128 stands for zero in the data rows.
Each row of this table is followed by its label. One hidden rule gives the labels. It looks at one to three of the table's principal directions, none of them among the few with the most spread.
(133 101 118 119 148 113 63 191 170 168 121 125 129 103 122 81 136 115 81 130 129 148 176 142 117 120 87 117 190 178 127 164 122 140 206 139 195 109 35 182 215 136 163 133 76 102 145 163 127 148 153 118 160 74 43 136 153 134 133) Z578
(122 120 114 158 163 138 134 119 128 90 125 132 126 105 116 152 119 130 136 142 126 88 137 127 117 126 144 106 107 124 137 111 119 143 99 171 131 105 145 103 112 92 102 160 156 95 126 72 146 102 106 123 94 110 152 114 158 132 134) Z351
(181 36 159 150 144 119 89 93 93 112 8 68 185 112 153 99 130 135 160 79 61 148 96 170 166 154 110 149 175 128 115 138 161 130 117 128 77 100 148 134 116 123 151 140 149 123 132 138 122 133 125 126 91 110 157 53 123 101 106) Z66
(113 118 137 166 135 147 105 115 101 107 117 128 143 131 128 129 120 79 132 131 170 91 83 136 100 131 104 112 142 106 147 102 119 122 126 132 102 160 170 172 121 143 129 115 141 135 113 106 124 152 134 136 92 140 134 106 113 92 120) Z80
(96 138 160 108 139 124 106 168 187 116 195 123 105 122 159 108 180 157 114 129 151 127 178 153 101 89 114 116 200 156 116 131 135 128 131 142 178 126 43 138 161 144 145 60 114 147 171 156 113 114 132 156 188 100 142 119 172 94 165) Z52
(184 68 111 139 110 162 130 130 118 171 25 112 170 128 86 165 84 67 74 121 133 143 68 102 202 218 124 173 111 105 142 147 77 133 210 133 101 126 159 182 158 129 144 197 142 95 99 50 159 127 122 95 59 109 88 128 95 176 73) Z152
(123 136 133 162 145 155 124 112 151 96 133 135 116 123 111 193 121 98 166 136 157 78 128 105 99 140 163 105 116 106 149 104 114 139 85 153 131 135 152 111 90 98 99 153 191 83 135 46 110 106 102 159 63 113 199 126 161 129 163) Z152
(120 158 137 113 128 93 80 141 99 103 125 147 115 144 205 5 146 130 135 120 121 159 128 189 127 74 78 131 215 137 103 131 160 121 148 51 110 146 113 140 158 166 147 105 62 168 101 211 109 155 149 112 181 152 76 132 111 65 123) Z80
(112 136 172 121 131 124 140 87 151 89 147 117 133 130 154 195 154 143 182 129 126 116 159 145 97 89 174 100 130 143 111 93 165 108 48 111 99 139 107 114 78 135 117 71 182 151 170 130 85 93 101 184 128 149 214 109 184 79 187) Z152
(61 200 105 165 135 135 182 132 79 72 207 154 139 122 124 167 156 127 142 127 189 75 77 106 99 112 111 140 126 107 139 94 98 102 49 130 153 180 186 93 88 135 116 87 113 146 100 126 116 145 118 174 131 171 136 139 122 83 164) Z578
(83 174 183 94 126 120 131 119 179 90 231 137 108 140 163 161 193 179 135 139 165 122 188 158 85 45 148 101 161 163 111 103 155 102 71 121 140 141 60 124 120 161 134 20 144 194 180 191 98 103 118 180 216 152 180 123 196 69 182) Z52
(123 145 133 172 144 142 108 159 159 123 157 126 145 120 70 187 151 131 105 123 193 92 118 98 91 124 109 123 148 137 175 139 79 145 119 180 202 128 124 126 140 101 144 146 150 88 124 114 120 157 128 166 106 96 102 116 149 144 143) Z351
(148 46 90 136 119 161 104 123 82 149 23 115 124 110 76 89 71 75 152 124 88 112 82 97 133 208 116 143 87 114 172 116 84 167 163 164 125 120 224 147 147 151 130 187 126 83 74 48 168 158 141 99 22 81 123 95 117 172 81) Z52
(125 113 103 129 130 151 120 138 116 129 107 139 123 111 84 153 108 94 116 135 141 105 114 91 135 162 129 148 100 122 162 137 82 141 141 145 156 135 162 143 137 143 126 169 122 99 89 72 140 138 129 141 93 107 115 134 136 156 121) Z152
(127 95 163 149 150 121 100 115 136 97 118 65 166 119 164 119 178 154 158 76 115 138 108 159 136 131 115 138 200 116 111 141 159 120 110 144 131 120 99 122 108 101 144 95 160 134 165 160 101 125 123 167 133 117 196 87 127 92 155) Z152
(208 80 173 132 126 118 114 70 125 123 33 58 200 140 140 126 144 168 145 68 81 208 84 158 197 147 123 149 166 135 101 116 146 127 157 120 78 81 157 102 155 102 166 163 188 144 147 185 130 122 98 94 104 123 140 76 132 125 92) Z152
(124 142 86 81 112 109 125 154 139 175 123 167 76 120 126 80 85 94 107 186 107 159 174 128 119 114 138 106 78 148 114 149 138 131 182 87 126 128 82 173 142 132 115 150 82 125 113 126 151 121 143 81 146 141 63 189 106 165 118) Z152
(76 203 145 83 126 91 172 167 142 98 177 171 132 173 197 94 174 186 82 115 140 128 177 178 153 71 102 135 235 189 69 95 128 90 111 61 144 146 60 86 195 197 153 43 46 168 139 200 117 102 120 142 231 145 61 148 222 49 163) Z152
(147 129 160 146 131 125 118 113 128 115 137 108 180 122 126 179 176 157 134 83 133 134 121 135 149 117 129 152 166 141 119 135 140 107 89 136 143 121 118 113 134 131 157 99 146 144 153 184 93 138 118 163 162 133 149 102 148 98 149) Z578
(214 64 148 171 133 138 94 89 99 119 37 90 171 121 165 94 98 113 123 99 95 157 64 153 189 171 108 163 151 61 119 170 150 135 158 124 40 115 171 136 102 78 120 198 152 127 114 91 132 123 127 80 85 136 150 80 25 140 61) Z52
(112 121 143 178 143 132 145 89 66 57 111 108 169 132 172 105 149 149 203 83 115 98 67 158 117 130 105 131 182 114 120 56 141 121 49 133 90 145 222 65 109 145 130 87 145 145 125 138 109 140 110 145 78 139 182 65 147 45 141) Z578
(87 116 139 143 128 148 135 133 117 109 142 107 146 141 105 160 159 137 132 94 161 78 95 113 119 154 115 149 154 120 155 122 97 121 95 165 162 153 152 126 112 156 141 80 138 123 124 118 125 151 138 189 120 116 169 104 155 111 145) Z52
(146 120 127 145 128 121 114 112 81 123 103 146 140 130 145 84 111 119 153 120 98 125 114 151 137 122 116 124 130 123 119 104 149 131 122 105 95 124 182 119 156 158 138 139 104 138 105 151 119 153 134 91 118 138 102 105 112 91 101) Z66
(89 152 118 158 169 145 84 139 161 84 200 131 97 95 100 161 149 115 153 146 185 81 141 103 69 106 134 100 123 111 168 139 106 147 105 177 197 136 120 129 103 87 107 152 166 91 124 89 113 134 120 176 108 109 172 141 144 131 171) Z80
(114 101 141 74 116 109 117 172 163 157 99 165 134 138 139 126 130 141 57 139 100 109 216 168 155 110 130 131 173 193 93 158 128 103 143 98 140 130 25 173 196 203 159 69 44 134 136 133 128 109 146 135 202 114 58 125 199 103 132) Z351
(164 31 109 94 136 121 77 169 158 200 50 98 128 92 128 56 85 91 61 148 80 183 163 143 152 166 92 125 140 160 113 181 134 140 255 140 128 100 39 223 198 126 147 156 77 114 145 116 169 121 157 69 135 78 47 128 100 175 82) Z578
(112 182 148 74 133 90 119 121 188 139 228 120 96 128 148 120 169 187 107 147 137 188 196 146 115 50 141 98 109 146 88 175 180 99 141 115 145 113 20 138 111 83 126 91 135 181 181 237 127 109 129 118 254 174 135 180 109 146 146) Z152
(189 127 132 167 104 141 197 50 43 111 47 149 156 163 116 192 82 129 165 117 91 94 67 119 184 159 182 159 38 76 137 100 142 125 39 110 13 116 255 65 33 121 92 178 182 122 90 78 137 116 106 105 67 178 182 104 96 138 81) Z80
(136 117 121 152 145 149 105 126 131 114 130 129 144 118 134 151 115 91 108 133 175 117 98 124 144 152 110 139 145 104 136 140 108 116 158 132 114 158 131 164 128 118 123 150 138 121 124 91 128 128 122 131 108 140 121 143 104 117 118) Z66
(76 200 133 132 135 115 160 120 114 89 199 147 119 148 131 155 161 155 154 124 166 99 127 123 98 86 130 117 131 131 127 99 129 107 59 111 149 155 146 86 95 138 123 87 133 144 125 169 108 139 119 170 160 164 147 147 158 88 168) Z152
(127 110 91 136 119 129 137 152 99 160 84 141 115 127 105 103 91 91 116 147 112 112 113 116 128 159 126 130 93 120 145 136 115 147 153 128 127 124 147 150 126 131 120 160 102 96 96 87 151 142 147 107 89 114 90 139 102 158 106) Z80
(170 84 154 125 131 130 136 90 139 122 56 87 133 137 111 125 116 161 166 118 72 152 120 140 151 145 154 112 103 125 125 100 132 161 128 148 100 73 175 85 129 101 134 177 193 104 128 98 154 108 97 88 63 99 165 79 150 149 97) Z52
(119 117 148 86 142 125 123 146 189 122 152 130 105 119 153 128 164 165 138 131 105 138 212 157 128 101 154 106 173 197 100 91 144 133 126 144 160 90 48 111 183 159 141 73 136 129 189 149 126 82 106 133 166 81 152 126 247 99 172) Z66
(104 134 127 137 118 137 127 130 128 149 167 120 129 121 75 176 142 122 156 118 142 108 126 86 85 135 142 120 90 130 159 124 120 133 102 158 179 137 147 128 121 138 138 110 144 120 133 143 103 163 141 172 118 117 153 126 133 141 156) Z152
(150 109 134 121 101 109 180 139 90 165 59 140 167 151 131 155 117 132 80 116 86 116 126 147 190 147 141 166 119 135 100 155 145 102 105 89 84 122 108 140 111 160 142 106 85 132 117 127 132 120 141 123 158 148 91 116 114 125 105) Z578
(127 111 137 116 118 128 129 153 125 141 79 119 155 165 131 115 128 132 83 87 121 117 109 130 189 175 104 172 187 117 118 158 98 121 165 104 138 140 122 128 167 163 154 140 87 106 99 109 128 137 142 141 134 110 97 121 133 127 107) Z80
(63 196 165 127 160 110 154 115 180 53 253 102 107 124 172 139 205 211 176 116 155 123 159 146 74 57 132 89 175 127 93 104 158 108 42 155 165 132 86 53 80 71 112 52 173 158 189 174 108 92 95 170 184 148 225 121 163 85 199) Z66
(172 46 149 166 129 147 128 96 100 133 0 75 198 144 89 193 116 118 145 67 92 99 79 114 168 204 144 159 138 122 155 123 111 141 107 158 104 105 181 116 110 131 142 164 182 73 122 75 120 134 122 168 39 86 175 66 165 143 119) Z152
(79 176 101 169 142 134 156 158 106 96 168 166 86 135 136 104 119 104 151 167 155 65 116 129 74 108 133 92 118 109 155 74 113 164 100 133 144 133 170 99 115 126 96 139 122 98 96 67 132 127 127 129 73 113 124 131 140 103 148) Z66
(122 250 166 133 139 126 173 97 161 51 235 170 140 160 165 191 173 187 104 126 199 131 139 135 143 54 139 122 167 126 98 84 115 97 78 99 117 138 136 44 141 111 115 121 156 175 142 165 106 83 74 131 195 178 132 147 176 83 152) Z66
(81 143 136 120 130 152 168 130 148 92 203 131 119 113 162 179 153 121 137 147 175 108 126 126 115 127 140 134 140 122 116 96 121 101 93 131 122 175 105 138 99 149 112 52 142 165 162 90 115 90 107 173 136 149 186 139 148 80 173) Z66
(80 145 134 121 161 116 129 138 155 78 175 99 91 131 176 74 171 174 197 114 114 126 148 155 103 108 131 101 186 137 112 82 146 152 107 141 166 110 112 65 130 115 121 99 154 113 157 139 121 105 109 149 116 95 195 124 191 85 179) Z152
(145 153 145 132 100 145 134 132 147 150 112 160 151 159 78 223 124 101 65 131 165 94 132 103 153 134 167 143 104 120 151 151 92 126 136 115 135 129 120 153 142 146 134 159 138 111 101 88 111 123 129 155 132 129 106 137 146 158 124) Z80
(118 146 104 37 76 92 186 127 105 187 109 182 117 161 118 102 97 167 69 148 60 155 192 138 173 110 151 138 60 178 80 146 142 91 136 74 97 122 102 128 162 194 138 90 34 176 108 190 165 118 150 77 226 175 43 166 141 159 90) Z52
(166 129 110 107 114 114 135 122 130 179 135 118 109 112 101 105 108 142 123 145 107 195 133 104 127 123 122 127 64 134 129 155 143 134 163 135 127 104 126 131 118 89 128 158 132 142 139 181 155 143 136 75 150 141 94 155 69 191 93) Z66
(38 203 78 112 121 126 182 175 95 123 223 197 93 126 119 141 129 102 111 168 179 77 140 99 91 108 119 129 101 147 136 99 96 105 97 100 176 186 132 134 135 194 118 73 51 145 97 127 124 145 142 163 167 157 73 187 152 94 168) Z152
Here are more rows. What is the label of each one?
(86 93 84 125 147 128 93 144 117 132 148 77 144 74 127 60 134 105 123 119 151 172 78 118 104 158 49 133 154 124 120 156 111 102 193 159 166 171 114 190 143 98 146 101 95 153 135 167 158 166 146 119 132 141 98 145 58 135 122) >> Z578
(164 93 87 138 128 125 90 148 72 163 66 128 135 121 143 49 92 76 108 120 114 156 80 134 176 173 85 169 139 106 137 165 129 137 210 95 107 134 147 178 151 144 138 183 78 116 86 141 141 168 161 89 115 128 59 153 55 139 78) >> Z152
(137 162 122 136 130 129 172 84 79 86 151 146 128 140 149 138 126 156 174 135 139 134 91 136 146 112 137 140 94 122 130 73 133 123 81 106 80 136 211 73 95 144 115 129 154 160 113 153 135 127 102 115 115 174 138 136 134 88 116) >> Z66
(196 17 153 124 131 125 76 84 154 170 27 51 176 113 97 150 117 151 166 79 42 170 144 131 155 176 158 126 111 141 124 164 164 142 153 170 114 75 111 134 134 94 149 164 186 95 169 142 118 130 129 127 83 87 181 80 132 173 113) >> Z152
(145 114 161 188 135 154 156 77 104 68 86 106 170 136 115 207 147 143 199 94 123 77 79 130 127 144 168 129 128 106 150 65 119 145 30 160 101 112 223 60 81 116 122 134 217 103 125 69 106 114 87 165 33 115 224 57 175 91 148) >> Z66
(136 101 129 124 124 120 104 107 96 133 65 85 151 147 100 73 121 144 143 77 88 150 81 118 155 166 99 143 136 105 132 143 113 141 160 131 138 114 196 104 153 124 154 178 125 111 84 152 143 170 139 108 99 115 120 98 99 155 87) >> Z80
(139 108 153 135 142 147 94 82 148 104 144 76 148 112 126 163 146 119 155 118 170 162 86 124 126 135 121 125 127 105 134 128 128 114 148 144 112 146 139 162 102 96 135 130 203 153 152 143 123 131 107 143 109 152 183 125 103 118 128) >> Z152
(161 112 127 79 106 126 111 152 150 175 96 156 127 145 103 147 110 129 52 136 127 143 163 122 194 144 135 171 117 144 130 194 102 121 187 97 136 126 79 170 168 170 151 160 82 123 99 125 139 130 146 122 179 128 56 160 129 164 90) >> Z80
(173 82 169 109 93 148 143 85 134 129 15 100 193 184 106 198 119 146 85 72 109 122 88 128 230 196 157 187 143 96 119 166 91 110 138 111 76 130 158 121 123 144 148 160 158 116 97 71 135 106 114 147 102 138 160 95 136 157 85) >> Z80
(78 244 163 125 142 125 123 99 158 40 255 188 57 132 168 142 166 154 152 185 199 91 175 149 51 1 156 75 111 104 129 108 153 116 36 108 117 154 120 101 61 108 81 88 156 186 129 143 104 100 106 150 201 193 191 149 134 81 168) >> Z52
(81 129 64 45 118 121 141 154 117 159 187 153 56 94 114 42 106 142 127 170 104 169 164 104 120 131 103 135 64 158 119 137 112 123 172 133 170 143 126 142 159 170 129 102 51 163 111 167 184 144 148 82 185 139 76 185 112 159 105) >> Z52
(171 163 152 142 143 121 118 96 153 116 157 136 112 141 154 133 119 143 127 153 154 156 143 143 115 79 135 95 116 123 126 116 158 133 134 121 80 108 119 115 105 78 103 160 179 144 157 158 129 108 110 91 144 152 132 144 116 133 113) >> Z66
(103 207 133 105 159 121 103 126 194 78 255 142 55 105 171 91 161 172 139 172 182 167 175 133 82 45 121 92 131 113 117 140 145 131 136 138 158 130 78 101 112 65 95 129 150 168 159 169 131 99 108 111 201 156 157 178 104 129 150) >> Z52
(243 28 102 149 137 144 78 105 143 209 24 91 128 93 50 116 45 105 113 146 64 179 133 89 140 186 142 108 23 121 171 167 129 192 229 207 109 39 159 150 151 45 114 255 183 63 131 85 182 135 137 30 45 64 96 110 71 255 39) >> Z351
(91 164 100 123 141 144 126 156 155 115 181 171 69 120 99 156 116 106 136 170 163 78 162 96 98 123 157 112 92 121 159 129 95 151 117 140 180 139 125 121 118 129 101 159 130 84 103 57 128 119 123 152 108 111 138 170 158 146 156) >> Z80
(96 166 122 116 142 131 115 200 202 148 214 142 81 111 140 114 147 100 61 179 192 140 172 124 91 96 113 100 160 143 132 141 112 144 205 138 189 126 16 183 173 109 121 117 108 128 159 114 134 103 136 127 170 95 85 172 134 142 156) >> Z66
(123 152 154 121 116 126 153 93 138 119 174 133 133 135 99 205 151 172 163 129 136 118 149 117 102 93 165 115 81 146 136 108 139 114 51 140 131 130 145 95 92 136 132 87 169 153 150 166 108 132 114 161 147 157 168 120 160 117 151) >> Z66
(125 60 93 56 133 130 92 149 201 189 119 97 73 80 95 96 97 117 133 164 79 184 201 102 112 161 146 100 74 162 119 167 129 146 214 167 176 102 46 178 158 102 124 148 130 101 165 103 166 104 134 98 121 82 134 167 136 208 132) >> Z152
(163 77 123 135 125 140 100 138 115 140 46 127 146 125 133 92 104 93 105 127 119 135 104 152 161 161 103 143 160 135 130 126 110 137 178 122 101 123 140 170 168 150 147 149 113 115 109 98 152 134 131 92 91 108 83 108 128 122 88) >> Z66
(176 146 139 80 132 108 120 119 181 144 171 126 96 115 165 78 135 176 118 159 105 230 184 155 146 75 136 105 118 165 93 117 163 142 194 117 115 73 72 113 182 101 130 148 142 172 174 203 150 90 105 49 187 126 95 154 135 145 106) >> Z66
(110 180 163 150 122 131 101 130 154 102 163 141 124 157 143 130 156 117 127 119 165 104 132 136 87 89 135 101 179 110 137 115 128 138 116 115 142 136 120 119 142 123 123 121 141 130 125 129 87 129 130 157 132 121 153 115 142 108 159) >> Z80
(136 150 102 108 141 103 98 138 136 140 186 128 71 93 158 17 123 143 149 164 112 201 151 140 93 81 98 98 109 131 116 138 165 147 176 127 138 105 107 128 139 83 116 147 109 158 142 199 151 138 137 57 168 136 96 160 65 149 109) >> Z66
